cols: L E Z W
[158 151 128  82] = Vudu
[128 109 108 118] = Dovu
[158 164 128  82] = vazes
[165 126 126  84] = Lume
[168 159 117  85] = Rapon
after: [165] => [126]
q: [128 109 108 118] => Dovu
gone Dovu: [118 108 128] => [109]
after: [109] => [108]
col: [ 82 118  82] => W
after: [164] => [128]
col: [158 128 158] => L

cols: J Y H R X N F
[122 136 134 123 137 124 118] -> bim
[128 126 125 130 133 137 132] -> popi
[125 133 126 131 137 135 130] -> febet
[125 132 140 132 132 113 119] -> divul
[124 142 125 132 143 137 130] -> Sedo
[137 114  97 179 166 101 140] -> Lupoz
[138 129 127 134 127 125 129] -> Lise
[153 143 121 145 117 102  72] -> sevis
[137 139 134 139 141 124 122] -> Pes
[130 127 122 123 124 126 131] -> vobe
[128 128 120 124 131 124 131] -> Beno
[112 131 109 137 157 153 142] -> Kebe
col: [130 119 130 140 129  72 122 131] => F
after: [112] => [131]

cols: S T C K
[157  70 119 118] = tigik
[161  81 106 117] = kovu
[150  73 107 165] = Vak
[155  69 106 117] = fime
[138  73  96 168] = ronu
[140  81  97 165] = kekul
[138  84  95 165] = Nis
[143  77 103 166] = sugaz
[144  83  98 161] = kube
[137  72  97 167] = zetim
[139  70 103 167] = kug
col: [155 138 140 138] => S
after: [98] => [161]
gone tigik: [157 119  70] => [118]

cols: U V A P
[134 130 174 116] : vove
[125 124 133 130] : pumo
[126 133 130 125] : rofe
after: [134] => [130]
gone rofe: [126 130 133] => [125]
q: [126 133 130 125] => rofe
after: [174] => [116]

cols: M G D Q
[127 130 126 140]  ziv
[126 130 119  91]  tiver
[128 126 179 153]  vori
[129 125 174 104]  Bip
[129 161 126  92]  tad
[129 127 105  77]  Biv
[128 130 146 159]  ligim
[128 134 127 123]  Sek
[128 126  92 161]  Feno
[128 128  77 169]  gusu
gone Sek: [127 123 134] => [128]
col: [129 129 129 128 128 128 128] => M
q: [128 130 146 159] => ligim
col: [ 91 153 104  92  77 159 123] => Q
q: [126  92 161] => Feno

cols: pofa fon gezo Tiv murov Zivu soge mub
[103 117 117 129 145 150 133 118] -> fen
[126 121 137 126 110  99 131 122] -> sena
[128 120 140 159 109 111 144 118] -> Guv
[118 145 105 128 151 157 116 149] -> fav
[132 128 137 117 109 101 127 126] -> Fub
[127 116 137 127 116 113 141 133] -> der
[108 131 106 121 151 175 113 140] -> raso
gone fav: [128 151 116 145 157 118 149] => [105]
q: [127 116 137 127 116 113 141 133] => der
q: [137 126 110] => sena

cols: votap vad Rosit lelag
[129 127 131 128]  tifad
[117 125 116 128]  kera
[126 124 116 129]  Kes
[127 126 178 128]  Tifis
gone Kes: [129 124 116] => [126]
gone kera: [128 125 117] => [116]
gone tifad: [131 129 127] => [128]
col: [128 128 129] => lelag
col: [129 117 126] => votap

cols: kinu folu Pokar viv Penu busa
[150 129  79 183 142 135]  Zavek
[150  98  79 183 142 135]  Kon
[112 139 162 108 129 120]  nilu
[112 139 162 183 142 135]  Sekip
[175  90 127 114 172  91]  fifup
col: [ 79  79 162 162] => Pokar
col: [ 79 162] => Pokar
gone fifup: [ 90 127 114 175 172] => [91]

cols: Luti Namom pubo Naget kofa Vok lipo Zadir vema
[118  98  98 115 100 126 116 132 131] : Ligi
[116 161 113 129 141 156 110 135  95] : pobil
[138  93 138 125 113 101 143 129 159] : Tivil
[137  95 138 126 113 103 142 129 158] : mokir
[116 172 115 131 147 162 109 127  89] : Tik
[118 169 120 132 147 157 113 122  94] : Gigov
[117 109  99 117 107 132 115 179 124] : kife
[140 143 157 138 147 121 143  79 136] : Dem
[118 169 120 132 147 157 113 128 163] : Bev
[140 142 157 138 146 121 143  80 136] : kom
[138  93 139 126 113 101 144 128 160] : pip
col: [116 118 117 140 118] => Luti
col: [127 122 179] => Zadir
q: [118 169 120 132 147 157 113 128 163] => Bev
gone Ligi: [ 98 132 126 116 100 115 118  98] => [131]
gone kom: [146 136 140 142  80 157 121 138] => [143]

cols: fuf mas Sarog ropi voke pive pume mada
[137 125 157 131  96  81 144 124]  Mima
[136 156 105 126 138 134 112 144]  beni
[122 115 150 144 120 128 130 116]  zufi
col: [134 128] => pive
after: [137] => [125]

cols: fike dazo sile bobul vukuv musuv somaz
[139 125  89 132 142 136 127]  rizam
[141 124  95 125  91 123 128]  natot
[126 129 128 127 125 127 128]  Dusez
[126 129  95 127 125 127 128]  Nenus
q: [128 127] => Dusez
gone Dusez: [128 126 127 128 125 127] => [129]
col: [ 91 125 125] => vukuv
after: [136] => [127]
after: [91] => [123]
after: [141] => [124]

cols: tebe ruvim sagip mopop femik tufuf moza Pomiz Kovun
[126 120 121 133 118 131 154 119 139]  seg
[123 120 125 125 122 131 111 101 163]  nuguk
[126 123 117 139  98 140 139 119 154]  Nosu
[122 127 117 136  83 132 130 116 146]  sonot
[ 99 118 117 136  83 132 130 116 146]  toka
after: [121] => [133]
q: [122 127 117 136  83 132 130 116 146] => sonot
after: [99] => [118]
q: [139 119 154] => Nosu
col: [120 123 127 118] => ruvim
after: [98] => [140]
q: [123 120 125 125 122 131 111 101 163] => nuguk

cols: logem sulo zenel Porer
[121 118 119 141]  guna
[125 128 124 135]  dakof
[107 145 159 146]  Sir
[130 141 119  92]  manep
[178  88  97  97]  kasom
[145 123 124 131]  dupul
[126 120 118 133]  Lak
[126 120 118 180]  nipaf
gone dakof: [128 125 135] => [124]
col: [135 146  92  97 131 133] => Porer
gone dupul: [124 145 131] => [123]
q: [120 118 180] => nipaf
after: [123] => [124]
col: [145 141  88 123 120] => sulo
gone dupul: [131 145 124] => [123]

cols: Zatuf vodab tolin nogud
[145 100 147 101] -> fenos
[182 127 145 126] -> Meno
[147 131 100  99] -> rimip
q: [100 147 101] => fenos
q: [147 131 100  99] => rimip
col: [182 147] => Zatuf
after: [127] => [145]
gone fenos: [145 101 147] => [100]
gone rimip: [147 100 131] => [99]
col: [101 126] => nogud

cols: Fara sama Fesog Kam Lero
[148 143 166 113 128] -> mobem
[134 145 124 151 110] -> Vop
[132 118 124 151  94] -> Far
[145 134 175 131 134] -> kubo
[ 86 155 134 134 129] -> zifo
[154  71  72 149 119] -> kole
after: [143] => [166]
q: [134 145 124 151] => Vop
q: [132 118 124 151  94] => Far

cols: pogel rop Rif remu tona zati sud
[ 78  79 146 124  84  85 133] : vemu
[146 128 102 144 134 147 171] : Kek
[125  84 129 160  97 145 171] : zive
[173  99 146 112 171 106 129] : dupi
[169 113 103 154 141 163 159] : zup
[111 105 165 176  82 132 106] : rotok
[167 120 153  99 127 149  93] : Sepo
[ 80 173 174 128 118 170  83] : guk
[ 98  92 112 109  98 169  88] : tofa
[117 158 142  96 155 167 124] : femi
[149 139 100  83 118  86 126] : Lov
q: [146 124  84  85 133] => vemu
col: [173 169 111] => pogel
q: [124  84  85] => vemu
gone vemu: [133  85 124 146  79  78] => [84]
col: [113 105 120 173  92 158] => rop
after: [153] => [99]
gone guk: [173 128 118 170  80  83] => [174]

cols: maf niba koma nogi mot Neru delen zon deni zut
[ 67  88  86 120 161 184 151 110 135 179] = rutek
[118 131 114 125 144 145 135 140 114 130] = Momim
[123 134 131 125 125 110 184 151 121 183] = luko
[124 144 123 115 137 148 108 139 132 123] = Pever
gone luko: [125 131 125 134 183 151 121 123 110] => [184]
q: [ 86 120 161 184 151 110 135] => rutek
col: [118 123] => maf
gone Momim: [131 140 114 125 114 118 130 144 135] => [145]
col: [ 88 131] => niba
gone Pever: [139 123 124 115 144 108 123 137 148] => [132]
q: [184 151 110] => rutek

